Here are some points, each followed by its number:
Array([ 10,  43, -54,  24, -13,  -3,   8,  -5]) 0
Array([ 29, -41, -70,  28,   7,   2,   1,   5]) 1
Array([ 21, -15, -53,  31,  -9, -24,  26,  12]) 2
Array([ 32,  31,  -5, -49,  22,  18, -10, -41]) 3
Array([ 30,  20,   2,  -4, -17,  -6,  18, -31]) 4
Array([  1,  15, -45,  18,   3, -19,  54,   0]) 5
Array([  8, -28, -25,  47, -22, -24,  27,  16]) 6
Array([  5, -26, -46,  27,  11,  10,  35, -13]) 7
Array([-20,  30,  36,   4, -41, -27,  50,  13]) 8
Array([ -2,  -8,   3,  46, -11, -25,  24,  -1]) 9
Array([-42,  93,  38, -38,   2,  19, -83,  19]) 10
Array([ -3, -23, -36,  51,  29, -24, -10,  15]) 11
Array([-26,  62,  36, -18, -14, -19,  47,  -6]) 12
New points follow, each followed by the numbers of its three nearest points above, looking only along the 2 directions in which the numbered points spread most, nearest first.
Array([  13, -116,  -34,    5,   49,   30,   -3,   -2]) 1 11 7
Array([-22,  67,  19,  33, -26,  -5, -74,  18]) 3 4 10
Array([-35, -12,  44,  -3,  -3, -12,  66,   2]) 8 12 9
Array([ 34, -38,   4, -14,   1,  30, -11, -36]) 0 11 4
Array([-44,  77,  44, -39, -15,   1,  20,   7]) 12 8 4
Array([-40,  52,  69, -19, -36,   9,  -3,   5]) 12 8 4
Array([ -22,    7,   77,   25,  -26,   -6, -101,   29]) 3 10 4
Array([-41,  23,   9,  15,  12,  12,  14,  -3]) 4 0 9
Array([  44,  -65,  -12,  -77,   60,   46, -112,    1]) 3 0 1
Array([-42,  88,  21, -60,  42,  25, -60,   4]) 10 3 4
Array([-22, -50,  60, -17,  39,  47, -62, -17]) 3 0 4
Array([ 29,  -9,  38,  -4, -10, -21,  22, -30]) 4 9 5
Array([  4, -81, -54,  24,  44,  25,  -5,   1]) 1 11 7
Array([  51,   17,  -23, -127,   41,   26,  -24,  -16]) 3 10 0
Array([  53,  -20,  -11, -108,   19,   51,  -64,  -13]) 3 10 0
Array([ -2,  23,  27,  17, -59, -27,  38,  10]) 8 12 9
Array([-33,  62,  28,  -1, -25, -25,  21,  20]) 12 8 4
Array([ -1,  77,  54, -35, -53, -15,  26, -10]) 12 8 4
Array([-45, 104,  22, -49,  -2,   1, -19,  23]) 10 12 3
Array([ -20,  -31,   52,   42,  -14,   25, -100,   12]) 3 0 4
Array([ 47, -92, -45,  -4,  23,   8,   2,  -3]) 1 11 7
Array([-12, -89, -34,  45,  24,  15, -43,  36]) 1 11 7
Array([  6, -33,  25,  13,  59,  17, -76, -28]) 3 0 11
Array([ 47,  -2, -11, -10, -22,  -6,  14, -23]) 0 4 5
